128 stands for zero in the data rows.
Some points, one per row:
[120 140 120 146  99 157 105 122 119 131 152 129 138 159  84 130 121 149
 133 113 107 128 120 125 115 100 132 119  95 129 133 150 154 121]
[148  85 146 147 102 115 123 127 156 104 142  72 148  51 131  75 204 121
  87 149 103 119  85 136 104 146 118  79 148 191 145 162 115 177]
[123 138 188 165 139  70 163  87 121  74 138 100 163  91 155 130 133 114
 218 115  85 169 141 115 136 192 135 127 113 170 114 158 128  93]
[125 119 137 141 137 136 142 103 147 139 110 147 153 109 122 191  95 157
  53 169 107 132 118 131 124 130 145 119  92 117 150 100  90 114]
[151 114 183 122  98 118 162 127 128 126 152 109 158  92 172 120 162 149
 175 169 137 150 163 156 134 133 129 149 130 155  99  89 110 138]
[ 85 110 143 188 100 119 138 120  83 127 157 137 149 184 171 102 144 138
 162 151 107 154 130  88 140 140 119 168 124 125  99 135 125 104]
[113 158 127 149 138 106 107 144 173 154 146 140 138 101 146 154 102 151
 166 167 114 176 133 101 113 142 144 106  90 124 105 138 116  82]
[138  91 147 133 155 146 174 178 179 115 129 119  85 129 162  99 125 160
 120  94 173 123 151 143 114 185 128 132 132 156  89 156 116 165]
[145 134 113 123 106  99 101 130 172 141 137  25 149 101 134 158  89 111
 158  73 139  68 125  87 135 176 121  75 172 120 132 156 179 154]
[104 107 106 133 111 119 144 115 102 154 115 125 139 203 130  83 123 110
 124 136 101 153 152  97 109 122 122 153 138 130 112 106  67 113]
[ 60 114 126 126  94 187 149  96 165 116 129 114  88 195 124 106 116 117
 202  45 148 133 165 163 125 187 138 122  93 184  95 139 148 105]
[101  78 150 133 135 112 145 177  92 174 118 130  97 192 199  64  97 152
 199 113 133 138 159 150 133 135 101 176 100 127  51 109 108 152]
[132 104 142 170  95 137 157 141 124 116 139 163 140 162 142  98 175 159
 199 127 114 162 158 125 103 170  80 157 105 119 143 138 100 148]
[169 121 159 143 129 148 124  96 119  60 103 157 171  63 136 166 127 129
  75 159 100 171 161  95 122 127 152 100 124 192 185 144 116 121]
[103 132 181 149 138 105 120 156 186 110 120 137 164 102 147 106 177 162
 138 180 121 158 126 163 144 116 146 131 146 157 106 152  49 129]
[120 118 153 167 133 145 189 144 121 125 164 107 124 165 139  70 154 140
 153  99  84 146 124 129 157 116 122 141 115 145 124 127 106 172]
[151 148 134 108 119 141 122  97 172 100 135 118 121 104 135  91 139 111
 159 109 144  80 153 147 119 181 133  98 189 113  78 136 145 158]
[162 136 140 140  65 165 103 164  99 140  82 132 162  69 190 176 151 171
  70 166 136 164  80 112 162 100 111  78 130 188 188  86 119 154]
[179 130 138 109 105 221 123 177 167  98 137  59  67  74  89 114 168 113
  32 133 168 145 102 171  97  93 144  74 146 170 166 104 147 121]
[ 92 125 148 113 123 207 141  86 114 118 107 169 199 144 174 170 103 125
 140 116 102 149 142 156 110 124 120 149 143 123 115 143 113 108]
[102  85 153 170  91 117 109 115 114 105 138 153 136 154 158 130 113 134
 235 146  88 142 143 113 116 136 115 117 123 106 113 125 124 140]
[176 115 160 101 149  74  91 119 122 122 130 136 117  66 106 214 107 150
  84 204 167 133  89  92 138  65 147 112  99  60 224 120  97 101]
[ 70 104 151 194 117  96 156  73 152 120 133 182 139 160 157  94 138 148
 144 127 102 132 181 141 143 129 104 153 120 166  60 124 115 118]
[110 138 107 104 120 138  89 132 146 144 104 128 150 113 150 121 166 115
  73 138 134 118 180 137 130 166 124 142 179 163  97 103  84 122]
[103 104 163 136 129 141 112 129 159 119 155  72  75 150 113 105 126 145
 154 109 138  73 155 120 115 126 118 131 126 138 123 157 107 118]
[112 193 104 148 195 128  86 112 118 144 118 158  78  86 127 148 106 120
  68 160 132 144 121  98 110 133 163 119 138 119 142 113 101  69]
[136 110 134 135 140 160 135 150 174 149 197 126  80  60 158 128 160 108
 117 146 133 115 139 167 137 112 116 133 165 134 139 123 107  82]
[194 166 127  85 132 106  78 139 144 134 136  48  89  33 105 136 142 109
 102 169 192 153  49 130  83  57 143  96 160 139 208 152 132 111]
[134 108 121 151 112 101 163 143 140 182 144 122 153 144 184  97  83 120
 190 106 104 135 152 144 153 107  74 152  97 111 141 152 116 152]
[144 161 152  98 175 148 109 143 165  97  96 136 130  90 103 151  86 118
 120 171 153 114 120  94 136  90 122  86  92  92 188 105 158  82]
[113 101 122 137 106 125 132  89 146 134 141 101 149 163 114  85 132 117
 185  57 126  99 129 160 152 118 124 108 106 120 102 126 164 165]
12 more points follow, each with its number after it:
[137 141 147 117 116 128  53 132 146 124 149  68 119  78 118 142 205 140
 114 169 143 106  76 140 137 111 139 121 123 145 196 189 139  98] 0
[111 115 139 124 135  87 188 103 104 136 151 159 123 183 122 117  92 136
 203 104  90 140 126 146  96 121 123 138 141  94 130  79 151 177] 1
[121 207 129 161 145 184 122  95 116  92 105 143 204 149 106 111 124 152
 114 140  96 174  89  90 123 111 144  90 136 148 141 201 150 140] 2
[128 101 139 107 117  94 182 158 121 149 129  86 114  91 118 146 123 137
 152 157 126 114 107 145  86 124  69 131 122  92  89 135 163 129] 3
[146 185 137  96 160 152  87 131 112 123  92 169 122 135 143 150 110 132
  50 142 137 148 144  84 129 110 173 120 132 121 140 150 154  72] 4
[ 44  96  69 171  78  55 191 145 103 156 135 151 140 164 109 148  79 172
 171  91 136  82 126 116 140 121  89 159 113  58  52 139 112 182] 5
[105 139 104 126  64  81 174 121 124 173 130 125 121 169 127 133 123 115
 162 164 130 139 145 126 148 131  89 132  94 107 124 140 142 121] 6
[ 91 102 101 171  69 101  86  94  87 125 167 144 173 231  94 171 120 153
 147 129 119  67 143 116 172 140 106 198  91  68 113 114 108 123] 7
[145 129 136 156  99 146  71 127 109  70 151 175 154 135 109 121 116 131
 153 155  75 112 111  71 130 117 123 138 132 130 133 103 112 155] 8
[131 110 112 189 128  98 180 135 104 162 172 136 164 213 135 103 168 211
 157  89 132 101 159 155 132 140 152 190 101  99 113 106 126 177] 9
[ 48  81  93 227  74  56 133  87 102 142 169 184 119 190 116  94  79 129
 200  93  81 114 155 166 174 217 106 160  99  52  77 133 136 148] 10
[112 129 129 119  97 175  80 109 159  94 102  67 139  30 120 104 165 115
  75 129 134 136 129 161 109 153 161  84 170 199 114 167 159  96] 11
Which of these numbered points is nearest to each point below, looking only along the 3 directions in which the first points spread most? Its number follows each.
[119 131 120 109 147 145 136 137 124 163 150 158 129 200 146 114 113 134
  94  88 105 146 142 135 146 153 167 147 142 135 109 126 117 115] > 6
[142 111 159 101 144 144 170 117 129 141 120 134  90 143 138 154 178 148
 108 110 129  98 106 127 115 102 153 173 150 129 132  72 104 126] > 2
[153 136 181  57 207 151 102 126  32 138  70 113  73 117 116 194 101 162
  64 197 175 115 137  83 118  38 173 127  89  55 180 168  93 104] > 4
[110  96  75 114  77 118 132 144 102 120 106 136 139 112  78 146 137 140
 161  46 147  67  93 168 131 112 117 149 149 152 152  88 177 156] > 3
[ 65 105  88 133 124 103 160 104 151 126 128 152 148 162 163 104 131 131
 158  58 133  79 136  69 131 121 136 135 126 111 112  75 157 110] > 1
[106 113  81 150 139  51 153 128  61 182 122 218 151 188 139 173  67 115
 171 114 107 120 151  79 161 105  89 170  51  38 108  95 142 123] > 7
[141 115  85  63  54 217 134 154 188  95 124  90 138 119  65  82 178  84
  50  72 173  78 105 153 136 177 154 113 177 199 131 160 168 151] > 11
[136 111  98 113 134 101 126 158 171 135 119  85 139 142 128 132 120  75
 141  75 159  97  79 201 151 102  86 131 132 150 115 135 187 163] > 3
[114 103  86 122 113 102 128 162 126 164 162 135 117 176 139 136 120 122
 160  89 137 128 100 136 111 122  95 157 142 120  84 147 167 168] > 1
[139 163 176 117 208  99  69 117  57 153 112 152  94  54  99 172 130 115
 102 165 145  97 119  78 164  90 113 151  94  91 152 120 117  50] > 4
[124 111 103 109 110  92 133 150 123  96 136  79 186 170 124 167  91 126
 149 126 161 125 134 178 122 125 167 110 163 128 134  70 154 117] > 3
[152 132 151  60 110 157 148 129 107  99 126 132  93 151 118  89 136 122
 130 131 146 102 140 159  83 162 180 130  80 170 106 125 152 128] > 3
[133 160 142 152 146 144 112 132 104  93 118 123 181 125 125 172 177 113
 111 144 147 121 146 133  97 104 136 123 110 124 145 152  92 117] > 2
[ 68 119  90 154  58 103 196 130 121 125 141 154 140 184 133  82  79 153
 156  71 116 102 137 151 112 172  45 140 122 111  61 150 141 218] > 9
[141 168 119  84 121 156  81 147 190 114 160  94 134  37 116 131 127  85
  86 197 133 138  93 132  89 114 143  97 120 136 182 132 146  87] > 0
[164 128 118 140 167 111  85 101  76 128 147 138 100  51 167 195 118  88
 100 188 134 178 104 106 123  63 171 121 117  95 194 133 128 103] > 4
[ 81  91  97 111 145 102 116 104  56 143  99 199 119 218 119 180  88 133
 166 130  94 169 185  83  99 153 122 128 122 101 125 108 113  88] > 7
[182 136 113 128 146 128 118 121  88 123 117 188 115 129  91 169 130 152
  81 199 147 135  78  71 168 108 165 136 128 136 180 106 106 108] > 4
[137 108 166 114 125  58 128  83 126 123 100 161 170 181 138 177 147 157
 104 152 125 119  96 105 165 121 116 175 147 135 117 123 136 142] > 8
